In the rows, 128 means zero.
A single turn carries every row of the set below to another of its rows. Some are shown first; where does it send the rows asked next?
J_230: [ 88 129 168 136 130 110 104 100 147 101 128 109 136  93 157  99 144 118
 134 140]
J_821: [165 133 110 135 112 100 137 104 122 116 132 128 168  97 141 108 114 155
 142 144]
J_292: [ 95 113 137  99 134  79 136 135 128 138 104 121  96 109 128 131  91 128
 140 134]
J_871: [ 75 112 169 118 100 106 144 137 120 143 115 120 112 126 129 152 141 113
 123 128]
J_485: [152 121 123 155 120  77 143 146 114 133 130 111 140 134 139 127 147 120
 139 179]
J_67: [118 139 165 123  89  99  92 148 110  98  95 136 133 148 130 129 121 118
 100 129]
J_640: [124 110 137 110 107 113 104 132 107 129 106 113 163 126 151 154 127 116
  82 109]
J_612: [135  89 110 141 125 137 134  92 128 109 126  82  97 115 155 107 120 139
  99 155]
J_921: [139 109 117 116 116 129 122 136 137 162 143 145 158 150 128 146  89 159
 128 122]
J_46: [111 111 179 133  93 157 112 108 129 115  98 105 127 131 116 114 152 107
 120 117]
J_622: [113 160 151 145  74 103 129 164 136 137  94 110 124 136 118 118 148 139
 141 144]
J_326: [127 128 117 137 106 120 154 177 161 123 100 137 106 150 123 106 126 124
  94 122]
J_301: [160 135 121 145  91 156 117 142 155 110 120  89 105 115  97 121 111 132
 114 132]
J_334: [131 104 104 164 126 138 121 135 160 157 103  88 108 166 143 118 114 135
 124 150]
J_59: [107 150 131 124 126 110 126 145 184 122 140 159 110 143 148 119 110 165
 128 130]
J_608: [102 129 147 100 146  90 104 125 152 142 120 137 100 132 164 121 115 143
 156 162]
J_556: [121 116 153 100 113 153  94 111 115 155 141 119 126 132 137 140  97 130
 127 175]
J_673: [129 132 142 138 172 100 119 105 161 112 155 114 124 112 142 133 134 109
 138 142]
J_394: [111  89 113 144 111 151 142 106 146 145 121  73 105 121 153 120 119 148
 113 158]
J_789: [ 90 109 151 124  97 133 128 117 146 130 123 116 130 127 179 116 177 156
 107 126]
J_692: [123 106 150 113 114 121 106 122 149  82 149 167 134 110 156 114 117 129
 104 118]
J_373: [131 111 116 119 127 130  97 126 132 153 126 126 138 140 119 137  62 142
 129 116]
J_908: [144 113 104 151 116  78 152 116 130 120 141 116 152 104 158 124 129 158
 141 150]
J_606: [148 145 137 119  89 134 130 133 149 138 103 108 120 109 112  85 140 166
 165 149]
J_788: [127 114 149  99 100 142 126 132 109 163 148 124 144 143 126 151 115 148
 118 168]
J_637: [137 100 126 105  94 114 117 128 122 126  80 130 122 154 174 113 152 163
 103 120]
J_242: [123 167 139 142 121  86 137 104 133 113  88  99 128 115 130 151 105 120
 133 149]
J_85: [151  85 121  95 117 125 138 153 129 115 117 138  98 139 147  99 145 137
  87 134]
J_112: [154 139 123 102 121 136 106 143 152 110 136 150 143 131 164 127 112 128
  81 155]
J_816: [150 107 107 167 128 120 108 114 136 129  84  95 109 168 156 115 121 122
 120 146]
J_142: [138 142 140 137 113 155 110 123 177  94 118 131 120 137 116  85 113 149
 114 109]
J_220: [113 104 135 137 114 123 142 137 175 124 160 140 129  91 141 104 152 139
 146 111]
J_765: [141 107 143 152  96 161  86 103 158 131 120  95 134 123 146 135 154 127
 146 117]
J_593: [118 154 139 151 126  95 122 144 157  98  89 125 123 118 116  96  98  99
 129 134]
J_952: [166 123 137 140 126  97 119 133  98 135 133 114 159 128 121 114 148 107
 142 163]
J_681: [141  98 140 127 115 129 126 136 145 152 117 109 129 108 106  92 158 130
 172 111]

J_301 -> J_242
J_394 -> J_908
J_608 -> J_85
Where do these go?
J_593 -> J_67
J_821 -> J_373
J_326 -> J_622

A single turn carries every row of the set below to another of its rows. Some are shown first; where does it send the rows asked next?
J_83: [124 154 148 119 138  55 164 120 138 151 114 130 111 129 112 138  77  88
  94 123 162]
J_491: [109 105 177 127  96 149 158 114 157 142 162 119 146 125 128 129  82 124
  93 114 198]
J_9: [ 85 121  90 114 119 119 137 137 158 139 134 112 127 140 104 133 153 144
  90 133 141]
J_513: [130 139 177 113 112 134 135 147 158 126 148 147 119 115 136 158 131 146
 113 165 148]
J_211: [107 107 102  96 112 120 128 135 150 170 148 167 108 169 140 147 122 114
 117 135 171]
J_670: [107 141 107 100 102 116 134 138 176 150 155 167 119 175 132 148 116 119
 121 138 161]
J_443: [136  98 168 111 114 149 110 141 126 134 122 138 107 143 148 149 136 136
 103 144 163]
J_655: [108 140 117  93 107 114 143 136 157 160 147 178 118 152 129 152 104 141
 128 162 153]
J_153: [115 145 149 126 139  48 158 127 139 145 125 139 104 123 121 124  89 117
  83 112 174]
J_757: [128 137 142 119 149  67 153 129 148 165 100  96 136 124 131 116  77 111
 100 104 165]
J_169: [111 110 179 123  99 148 167 112 159 148 165 118 149 116 123 138  79 111
  98 124 191]
J_953: [141 124 169 106 107 159 114 137 130 136 106 128 117 147 133 152 105 134
 118 162 140]
J_905: [126 140 144 122 149  59 159 132 159 156 115 101 137 120 134 119  92 109
  96 100 171]
J_993: [103 145 161 124 112 138 160 165 126 156 143  67 109 133 127 147 100  93
  52 116 154]
J_385: [130 130 140 120 148  67 150 129 147 160 100  96 134 132 135 115  85 107
  96  96 171]
J_415: [115 121 113  88 111 123 139 129 138 173 132 170 115 159 130 159 101 116
 130 163 153]
J_998: [115 143 176 129 107 145 166 161 145 130 138  70 113 132 138 149  85 122
  65 115 140]
J_638: [111 115 178 121  96 154 163 111 155 151 153 113 151 121 118 132  64 120
 103 129 183]
J_945: [116 125 112  94 101 127 125 132 144 155 124 167 115 184 132 147 102 129
 124 146 158]
J_671: [109 130 176 129 113 143 163 164 135 139 140  75 106 121 143 140  88 141
  60 113 146]
J_52: [100 157 163 125 108 138 160 167 133 152 142  66 111 134 124 142  93 108
  54 118 150]
J_979: [ 89 123  91 109 124 116 151 133 157 149 141 111 131 127 100 151 153 115
  97 147 135]
J_581: [ 99 131 109  94 114 113 142 138 161 175 159 172 113 143 131 147 108 135
 125 154 156]
J_448: [ 98 139 162 123 118 133 163 167 123 162 150  71 106 119 129 147 104 100
  51 119 157]
J_562: [ 95 151 163 127 111 135 156 170 129 153 145  71 107 129 128 135  96 123
  50 115 154]
J_140: [124 148 146 128 129  57 148 124 142 132 110 130 107 155 120 124  88 101
  82 100 175]
J_856: [115 100 174 124  94 157 153 110 150 145 150 112 147 137 126 131  76 112
  94 114 195]
J_609: [116 116 174 125 120 141 172 157 130 148 146  74 107 115 145 160 101 101
  62 117 149]
J_988: [ 88 109  88 105 126 128 138 131 136 162 119 105 125 133  99 138 136 133
  98 148 132]
J_441: [109 116 175 125 121 140 169 161 126 152 145  77 103 108 145 148  93 128
  61 119 148]
J_967: [140 124 172 117 108 139 124 143 155 113 142 141 117 145 144 162 149 117
 105 144 162]
J_931: [ 95 116  86 110 117 129 134 130 149 142 119 101 129 157 101 142 146 115
  94 134 138]
J_725: [111 131 104  89 109 126 138 130 155 176 139 160 118 164 125 157  97 103
 133 156 148]
J_834: [120 150 146 120 134  63 150 123 128 152  98 127 107 139 112 119  62 119
  92 119 160]
J_15: [123 125 143 120 139  61 147 120 118 156 102 129 100 141 122 125  83  98
  85 108 175]
J_601: [112  99 175 120  99 157 156 109 142 157 147 113 146 124 123 130  67 118
  99 123 189]
J_709: [121 131 173 126 111 146 169 156 138 137 137  67 112 132 140 159  92  97
  65 114 144]
J_720: [127 144 144 120 149  62 159 130 156 161 109  98 138 119 130 120  82 107
 101 107 164]
J_829: [115 134 115  98 104 112 142 135 163 147 152 177 119 167 134 161 123 114
 122 149 164]
J_278: [ 94 140 163 124 117 135 159 168 120 164 146  71 104 119 129 138  96 119
  51 119 155]
J_62: [110 111 113  98 108 116 129 136 145 157 143 177 109 168 142 148 124 133
 116 141 172]
J_583: [128 135 142 123 147  63 151 132 156 153 108  99 136 131 136 115  92 110
  93  93 175]
J_150: [139 126 173 103 118 146 136 137 136 147 130 137 119 115 131 170 115 117
 123 178 138]
J_860: [ 89 138  92 107 117 125 145 132 157 146 124 104 135 138  92 141 130 132
 103 152 122]
J_492: [105 125 103  94 105 129 121 136 150 169 131 161 112 176 130 135  94 139
 124 143 156]

J_601 -> J_491
J_860 -> J_931
J_720 -> J_385
Where do these go?
J_834 -> J_140
J_967 -> J_150
J_670 -> J_725
J_671 -> J_998
J_415 -> J_62
J_993 -> J_448

A single turn carries every row of the set below to another of its rows. Some are shown first; where does it send the rows asked next?
J_274: [116 159 132 145 135 128 143 149 113 119 143 150  96 111 118 104 117 100
 133 100 129 181 106 130 165 102 122 110 112 109 161 170 118]
J_123: [111 136 155 155 113 123 137 129 121 133 146 141  88 117 149 109 131 107
 132 106 131 200  96 124 139 115 138 102 130 125 153 155 100]
J_845: [101 116 103 129 119 138 117 133 143 143 117 122 151 118 135 143 114 122
 133 183 115  87 115 130 110 154 154 129 159 148 144 126 119]
J_294: [124 103 145 128 137 145 153 146 185 127 123 142 159 120 141 118 107 122
  99 132 137  99 121 147  88 148 112 153  96 130 131 130  96]
J_61: [139 126 105 109 181 125 160 121 144 104 144 125 146 127 128 142 110 144
 144 143 143 157 168 144 135 183 151 140 140 147 129 113 114]
J_107: [112 128 116 120 114 157 130 146 141 102 159 126 122 145 100 107 101 109
 141  98 155  94 135 119 116 181  99 166 160 134 142 121 123]
J_568: [131 164 136 129 110 108 137 133 107 142 143 147  81 118 134 126 129  94
 120 115 123 183 108 141 149 101 100 117 111 126 150 160 126]
J_650: [125 151 143 148 120 122 129 121 108 146 155 145  78 123 135 109 152  95
 117 115 130 186 107 132 144 110 125 121 123 120 150 165 122]
J_589: [110 133 117 116 108 163 134 152 143 101 151 129 120 144 102 113  91 113
 142  97 155  98 136 124 117 182  94 163 153 128 136 122 123]
J_548: [116 132 147 156 123 100 134 123 118 134 158 136  96 116 144 103 142  97
 130 107 126 187  92 116 139 108 135 106 140 143 166 148 101]
J_783: [102 126 103 118 106 143 124 144 145 140 103 127 147 115 138 155  94 127
 136 182 114  93 118 140 113 152 143 125 145 141 136 127 121]
J_903: [113 134 114 112 108 155 134 152 142 100 153 128 122 143 101 114  90 110
 141  98 153  94 136 124 118 178  89 164 154 134 140 120 124]
J_809: [141 129 102 104 180 119 161 124 142 102 142 125 148 125 127 146 106 142
 144 143 140 154 167 146 137 179 145 140 138 151 131 110 115]
J_391: [114 147 150 139 102 118 144 141 122 130 135 146  88 114 150 124 111 109
 135 105 126 201  98 133 143 108 120  97 118 125 150 152 103]
J_740: [133 160 132 133 118  94 133 127 105 142 153 143  86 118 130 119 140  87
 118 116 120 175 105 133 148  98 101 121 120 137 159 156 126]
J_471: [126  97 142 133 145 136 149 139 183 128 132 139 162 121 138 111 118 117
  97 133 136  92 119 141  87 146 116 157 104 139 139 127  95]
J_806: [123  99 145 133 142 145 150 141 184 128 129 140 159 121 140 113 115 120
  98 133 138  97 120 143  87 150 119 155 101 131 134 131  95]
J_163: [126 159 143 138 111 125 134 130 109 144 144 148  76 122 137 119 137  98
 120 114 129 191 109 139 146 109 115 117 113 115 144 165 124]
J_275: [ 97 116 108 133 115 153 118 134 144 144 113 124 146 119 138 143 113 127
 134 183 120  94 117 132 108 159 162 127 155 138 136 131 118]
J_389: [140 127 103 107 182 119 159 121 143 103 145 125 148 126 127 143 110 142
 144 143 141 153 167 144 136 180 148 141 140 151 131 111 115]
J_552: [129 125 131 105 148 106 112 104 155 127 135 120 152 165 123 138 100 117
 121 154 128 141 142  91 120 149 135 158 166 112 100 108  97]
J_454: [139 128 106 107 179 127 161 124 144 103 141 127 145 127 129 145 106 146
 145 143 142 158 168 147 136 182 150 139 137 145 127 113 115]
J_895: [126 127 136 105 142 120 114 107 156 127 129 123 148 166 126 140  95 122
 122 153 132 149 144  95 119 154 139 156 161 101  92 113  96]
J_42: [122 158 124 144 142 107 140 145 111 119 152 145 102 109 113 101 123  91
 131 101 123 169 103 124 166  96 115 113 119 126 172 163 120]
J_571: [121 162 126 140 136 115 144 150 112 118 144 148 100 109 116 107 114  95
 133 101 124 175 105 129 166  97 112 110 113 118 166 166 120]
J_610: [103 122 100 120 112 132 121 139 143 141 111 123 152 115 135 151 102 121
 134 182 112  86 116 135 113 150 143 128 152 151 143 124 121]
J_623: [122 141 138 142 117  81 139 130 117 131 153 136 100 111 141 114 127  94
 131 107 118 179  91 120 143  97 114 104 134 154 171 141 105]
J_853: [ 97 122 108 126 108 156 121 141 146 142 105 127 144 118 140 150 101 130
 136 181 119  98 119 139 110 159 154 125 147 133 132 132 118]
J_320: [127 105 141 123 137 135 154 147 184 126 124 142 161 119 139 121 105 119
  99 132 133  95 121 147  90 144 106 154  96 137 135 126  97]
J_817: [116 153 133 154 141 129 139 143 113 121 150 147  96 113 117  96 129  98
 132 101 131 179 105 125 163 106 131 112 119 111 164 171 117]
J_619: [132 131 127  96 144  96 116 109 154 125 131 120 155 162 121 145  91 115
 122 154 124 137 142  94 122 143 123 157 162 118 102 105  99]
J_800: [110 129 119 120 111 164 131 148 143 102 155 127 120 145 102 108  98 112
 141  97 157  98 136 122 115 183 100 165 157 129 138 123 123]
J_183: [121 150 140 131 105  92 145 141 119 128 138 142  96 110 145 127 108 100
 134 106 118 188  94 132 145  98 105  99 120 143 160 144 106]
J_647: [127 101 139 127 142 129 152 143 183 127 130 139 164 119 137 116 111 115
  98 133 133  90 120 143  89 142 107 156 102 142 140 125  96]
J_414: [130 151 136 144 124 103 128 120 106 146 159 141  85 121 131 108 153  87
 116 116 126 176 105 128 145 104 116 123 128 134 159 159 124]
J_763: [119 152 128 152 145 116 138 139 111 121 155 144 101 112 114  94 132  93
 130 102 128 172 103 121 163 102 127 114 124 121 171 167 118]
J_483: [131 136 128  91 137 104 119 115 156 123 122 124 152 162 124 151  80 119
 124 154 124 143 143 100 124 144 119 153 154 110  95 107  99]
J_125: [140 130 103 104 177 123 162 126 144 103 140 127 146 126 129 148 104 145
 144 143 141 157 168 147 137 180 146 139 136 147 128 112 115]
J_575: [113 131 113 115 112 151 132 148 141 101 157 126 124 144  99 110  96 108
 141  97 153  92 134 121 117 178  92 166 158 138 143 118 124]
J_270: [127 134 134  96 136 119 118 114 157 125 121 125 147 164 127 149  83 124
 124 153 129 151 145 101 122 150 129 153 153 100  89 111  97]

J_123 -> J_548
J_650 -> J_414
Where do these go?
J_806 -> J_471
J_571 -> J_274
J_809 -> J_125
J_107 -> J_575
J_845 -> J_610
J_895 -> J_552

